In the rows, 128 means zero.
Each path below is one point turned by a fixed rotation once a step. After each direction that follows a path, write how fast that rotation turns it, in degrees a step (0 if it stays still).
Each turn is a multiple of 5 degrees from 10 to 175, or 0.
Each row of a path follows its step; steps can be skipped.
Path 1:
step 0: [130 140 136 120 125 141 133 122 131 130 122 130 129 136 135 123 127 132
 132 122 124 126 131 121 137 141 133 130 128 128 125 140 117 125 129 118
 129 128 128 121 136 127 137 136 123 131 131 120 120 141 123 138 137 126
 123 126 122 134 136 115 120]
step 1: [135 129 137 144 128 128 130 143 129 128 130 128 128 146 138 131 126 121
 120 119 126 127 118 121 130 127 130 135 128 140 133 126 127 130 127 133
 115 124 126 129 133 132 133 131 123 135 118 122 121 120 123 130 120 129
 122 121 127 116 129 126 114]
step 2: [135 136 141 143 130 119 131 126 133 136 127 145 136 131 127 133 132 137
 127 133 126 130 131 110 124 133 132 122 119 130 132 126 125 118 139 127
 127 124 125 119 117 127 121 127 128 128 122 135 136 135 123 136 129 127
 124 132 130 131 139 127 127]
step 4: [120 134 136 138 124 121 134 127 128 129 139 121 132 131 121 135 142 130
 129 123 120 132 124 125 128 129 127 117 129 135 128 119 141 125 137 136
 129 133 127 134 132 119 125 116 139 120 129 112 134 122 122 130 115 135
 117 129 131 130 124 130 125]
step 6: [134 133 120 129 116 128 137 131 129 130 120 128 121 131 116 130 132 117
 122 131 125 134 133 132 128 132 130 126 135 128 120 127 131 131 117 135
 134 126 124 134 144 125 133 133 131 125 124 115 116 139 118 121 134 133
 119 119 141 128 127 129 120]
step 10: [131 129 132 124 133 127 142 125 132 126 135 122 131 125 143 124 135 134
 131 120 128 127 115 117 137 141 129 127 123 128 132 134 127 111 134 123
 122 121 145 123 130 123 131 127 129 122 140 121 129 132 134 129 122 124
 131 132 135 130 136 125 124]
step 11: [136 136 119 135 122 129 127 125 131 129 129 120 129 138 127 117 129 120
 117 123 126 129 113 119 124 123 128 138 141 135 128 139 113 120 135 133
 120 115 120 126 119 128 133 138 129 129 123 123 124 134 123 127 131 119
 132 124 125 131 126 132 130]
step 13: [127 131 122 130 116 124 127 124 123 131 127 133 131 131 133 135 131 128
 141 123 138 136 125 115 135 134 123 135 122 145 132 135 131 124 134 121
 123 127 122 143 124 128 134 123 121 125 116 121 134 126 129 131 132 117
 130 137 120 118 135 123 128]
step 15: [119 126 137 127 127 128 128 129 131 115 123 140 133 130 130 127 127 135
 145 137 122 128 128 127 116 135 130 119 125 141 123 126 128 114 134 125
 144 133 132 132 140 121 124 133 119 122 126 118 125 120 128 129 132 123
 128 132 132 129 127 129 117]
step 16: [128 134 134 138 128 127 136 121 128 124 127 124 129 129 132 126 133 134
 124 129 128 123 126 131 130 129 133 134 129 129 123 127 132 133 128 135
 135 104 133 143 134 127 136 121 129 117 115 114 124 137 136 125 131 123
 123 121 134 127 127 113 123]
step 17: [120 128 138 139 135 128 123 127 127 118 117 128 130 133 123 126 126 120
 125 126 119 129 119 121 124 129 129 126 133 133 130 128 124 128 122 127
 146 128 120 120 118 125 134 132 138 123 123 128 123 132 120 127 128 144
 118 116 125 142 133 123 119]
Directions:
[127 127 127 130 127 129 127 128 125 125 128 129 129 130 127 126 126 128
 130 127 131 127 126 127 127 125 126 129 132 130 128 130 128 126 129 125
 130 130 128 125 127 129 128 131 127 125 126 127 129 126 126 128 129 129
 126 130 127 126 128 130 130]
175
[126 129 126 128 128 129 127 129 131 129 128 126 129 130 127 125 126 129
 129 128 128 128 127 125 131 128 126 128 129 129 132 129 130 131 127 125
 126 128 131 129 128 127 131 125 130 129 126 126 129 127 132 129 126 131
 127 127 130 128 128 126 128]
115
[129 131 129 128 131 131 130 128 128 124 130 127 128 132 127 129 127 127
 128 130 128 128 128 125 130 127 130 128 126 128 129 130 128 126 126 131
 125 127 127 124 127 129 127 127 128 128 131 129 127 127 130 125 128 129
 127 129 126 128 128 125 128]
40
Path 2:
step 1: [120 124 136 130 134 126 127 127 122 128 124 131 132 126 116 136 127 122
 139 126 135 128 126 120 132 131 135 129 140 135 136 129 134 130 121 131
 127 135 123 125 120 132 129 138 123 144 121 130 129 130 116 137 132 132
 126 134 135 138 123 121 125]
step 3: [129 126 126 131 127 137 127 132 135 123 123 131 135 125 129 136 127 121
 127 136 123 124 120 121 134 126 126 126 123 126 127 134 133 126 145 124
 130 131 131 124 121 131 137 117 126 122 131 143 141 139 133 121 135 130
 114 124 129 130 127 137 124]
step 5: [120 126 130 117 126 125 128 124 136 128 126 119 122 129 137 128 135 136
 125 124 123 131 121 119 125 132 135 129 125 121 127 134 121 124 125 125
 130 136 124 128 127 121 126 120 126 125 122 121 129 128 122 122 118 124
 137 140 138 111 134 134 117]
step 8: [127 124 123 115 132 125 132 118 124 135 130 127 123 127 133 132 140 132
 125 131 139 123 130 125 132 132 131 136 133 121 129 134 130 122 124 114
 116 125 120 130 126 118 119 125 124 132 117 125 137 126 122 125 119 129
 131 135 126 115 125 134 124]
step 9: [117 122 130 145 124 126 131 132 128 138 125 133 133 132 132 124 114 128
 128 132 134 135 130 137 139 122 129 130 124 126 123 119 132 127 130 124
 133 135 128 127 131 129 133 127 126 137 134 116 134 138 137 124 126 131
 125 134 127 138 136 124 122]
step 11: [134 133 130 124 131 128 132 126 127 128 127 133 129 122 124 134 142 129
 129 128 133 123 126 122 142 134 131 131 128 131 129 126 132 135 124 124
 129 134 121 124 125 121 118 133 135 141 115 134 152 127 130 130 125 137
 131 133 127 123 125 130 128]
step 13: [133 129 133 129 136 131 120 133 133 122 128 128 130 128 125 126 125 128
 132 129 120 136 126 132 127 137 126 110 124 118 130 139 129 116 129 131
 130 131 128 120 119 133 120 131 126 113 140 137 135 131 125 132 120 127
 127 128 128 130 119 138 120]
step 14: [130 131 123 134 121 124 127 123 126 118 142 122 127 121 123 132 133 130
 127 129 130 123 121 122 125 124 130 131 130 140 129 124 140 141 122 129
 120 133 126 118 130 127 120 136 133 137 125 142 139 130 125 124 133 137
 132 132 135 124 134 128 136]
step 15: [130 134 127 133 121 132 119 132 135 128 122 126 130 131 134 119 129 137
 127 123 130 137 127 128 120 135 122 136 135 132 126 125 121 122 141 117
 136 125 127 125 126 126 122 117 130 128 121 118 116 133 136 124 119 130
 128 128 138 117 130 120 125]
step 17: [128 129 128 133 123 120 136 122 131 128 139 120 127 120 127 123 126 134
 119 124 119 140 125 134 126 125 126 133 128 139 131 111 131 137 119 129
 121 126 119 120 132 140 125 129 128 137 129 135 127 126 117 130 127 138
 132 137 128 134 128 131 129]
step 18: [126 131 120 129 125 133 127 128 141 136 125 123 129 139 130 130 138 119
 131 122 134 131 121 135 128 133 121 137 134 126 128 135 127 126 132 120
 133 121 125 130 120 115 124 123 126 130 113 116 119 132 124 126 127 134
 126 119 133 119 134 136 129]
Directions:
[126 128 127 128 128 131 127 127 129 132 129 129 129 127 128 130 126 127
 125 125 128 129 129 126 128 126 128 129 129 131 129 127 128 126 130 126
 126 130 128 126 129 129 129 124 131 132 129 130 128 128 131 129 129 130
 127 129 129 133 130 128 129]
130
[129 128 132 126 126 128 130 128 127 128 130 126 130 128 129 130 129 129
 130 128 125 129 125 129 128 127 127 126 129 129 128 129 129 127 130 127
 125 128 129 127 126 127 128 130 129 128 126 127 128 125 126 128 128 127
 130 133 127 131 127 126 131]
115
[127 129 128 127 128 127 132 125 132 129 129 126 127 130 131 129 125 127
 126 128 127 130 128 125 126 125 129 127 128 126 129 128 128 128 127 126
 130 128 131 130 129 129 130 127 124 128 124 127 129 128 127 129 130 128
 125 128 126 127 127 129 129]
25
Path 3:
step 0: [120 126 124 131 130 124 129 128 135 132 133 124 126 115 126 140 130 120
 130 126 118 138 124 127 125 125 138 119 127 129 123 132 129 126 116 134
 131 137 118 133 122 115 127 132 137 115 119 115 119 126 132 129 128 122
 126 121 126 138 137 140 134]
step 2: [114 116 129 132 129 126 137 112 129 118 126 123 137 131 120 133 131 125
 120 126 132 126 122 131 124 132 127 135 125 121 116 140 116 137 127 128
 128 133 127 140 127 134 137 121 125 132 123 126 134 124 126 120 125 141
 125 124 115 126 123 128 132]
step 3: [115 139 131 127 130 135 132 122 126 124 121 142 120 126 140 134 123 129
 130 137 129 130 126 119 120 136 146 124 122 122 135 132 112 126 131 137
 124 128 130 125 123 134 130 125 122 127 123 133 124 139 126 134 131 127
 132 131 143 124 128 128 133]
step 6: [122 124 127 133 122 133 128 131 125 128 122 122 118 131 123 127 131 119
 110 125 122 134 133 144 141 137 133 130 130 132 124 127 123 138 126 133
 121 127 130 132 119 138 128 112 126 131 129 126 142 141 125 119 134 126
 131 132 120 129 125 132 130]
step 7: [120 132 122 127 133 135 132 138 135 123 105 129 129 118 131 129 114 140
 125 129 122 128 113 128 131 131 136 119 131 125 130 130 121 123 135 121
 132 135 122 127 129 131 119 121 125 134 134 124 115 132 137 134 126 125
 132 124 125 128 131 121 124]
step 8: [119 132 134 134 125 135 132 136 127 120 129 126 131 133 128 123 132 122
 130 121 132 135 126 137 132 128 125 114 121 126 134 128 143 130 119 133
 124 124 127 121 125 129 132 123 135 121 130 105 118 116 122 133 124 136
 121 138 137 125 130 127 129]
step 9: [128 130 127 124 130 127 130 127 128 128 137 129 121 122 125 132 129 125
 125 124 117 127 124 132 126 122 135 118 120 126 126 134 141 147 127 123
 125 145 130 132 136 122 147 125 134 131 122 138 124 130 133 138 135 118
 120 121 121 127 125 130 119]
step 10: [121 129 125 130 141 126 131 125 126 126 128 129 132 132 123 133 135 129
 124 135 126 132 135 136 121 130 135 128 129 134 134 115 124 134 134 139
 123 137 125 127 124 132 138 126 122 140 140 118 133 124 137 117 139 133
 142 136 121 130 140 138 129]
step 13: [126 128 123 137 110 133 129 137 124 132 125 132 130 132 120 137 141 125
 151 128 127 126 124 129 128 128 131 131 124 122 127 132 125 141 133 124
 127 139 139 134 121 121 134 126 122 139 121 131 130 131 127 129 139 126
 125 128 129 138 122 124 122]
step 14: [124 114 128 131 126 133 138 118 123 132 132 126 134 134 123 125 130 137
 119 129 125 136 115 139 126 134 135 131 138 121 125 123 117 126 121 123
 127 126 125 136 133 126 138 129 122 142 138 127 131 137 130 133 127 128
 132 131 142 121 137 138 133]
step 17: [111 130 128 138 127 129 133 132 132 136 130 129 138 113 118 134 132 130
 135 135 125 125 123 144 127 134 125 126 125 128 132 128 137 139 124 132
 124 133 118 139 130 136 129 131 119 124 125 118 126 126 116 127 136 130
 119 119 127 129 117 126 130]
Directions:
[130 128 128 128 127 128 127 126 129 127 131 123 130 128 127 128 126 127
 126 125 128 128 126 128 130 126 130 131 127 124 126 131 126 125 129 129
 130 130 128 129 129 126 128 126 129 128 130 128 126 128 130 130 130 126
 127 127 126 128 128 127 127]
155
[129 132 127 128 129 128 129 129 129 126 128 126 127 128 131 128 129 132
 129 130 127 128 130 126 127 128 131 129 127 124 131 127 128 131 128 126
 127 125 128 129 128 128 128 130 128 129 131 131 128 129 127 130 128 127
 127 127 128 128 127 126 128]
175
[128 128 129 129 129 126 127 131 127 124 128 127 127 128 126 127 129 129
 126 126 128 126 127 127 128 129 128 129 130 131 127 129 126 129 128 125
 126 127 133 129 129 124 129 126 131 129 127 127 128 127 126 125 128 125
 126 127 129 129 126 128 130]
155
[129 130 124 128 128 128 126 128 129 129 126 127 128 126 127 128 127 128
 128 124 131 127 130 128 127 129 127 128 128 127 126 129 128 129 129 128
 127 127 127 131 128 132 126 130 128 129 127 124 126 132 127 124 129 130
 128 126 127 128 128 125 129]
70
[130 127 128 126 129 126 128 129 128 130 126 126 128 127 128 130 125 130
 130 127 128 129 126 126 128 132 130 127 128 129 128 131 129 127 128 127
 127 127 128 129 126 127 129 128 126 128 126 132 126 125 126 127 131 128
 128 128 129 127 127 129 122]
170
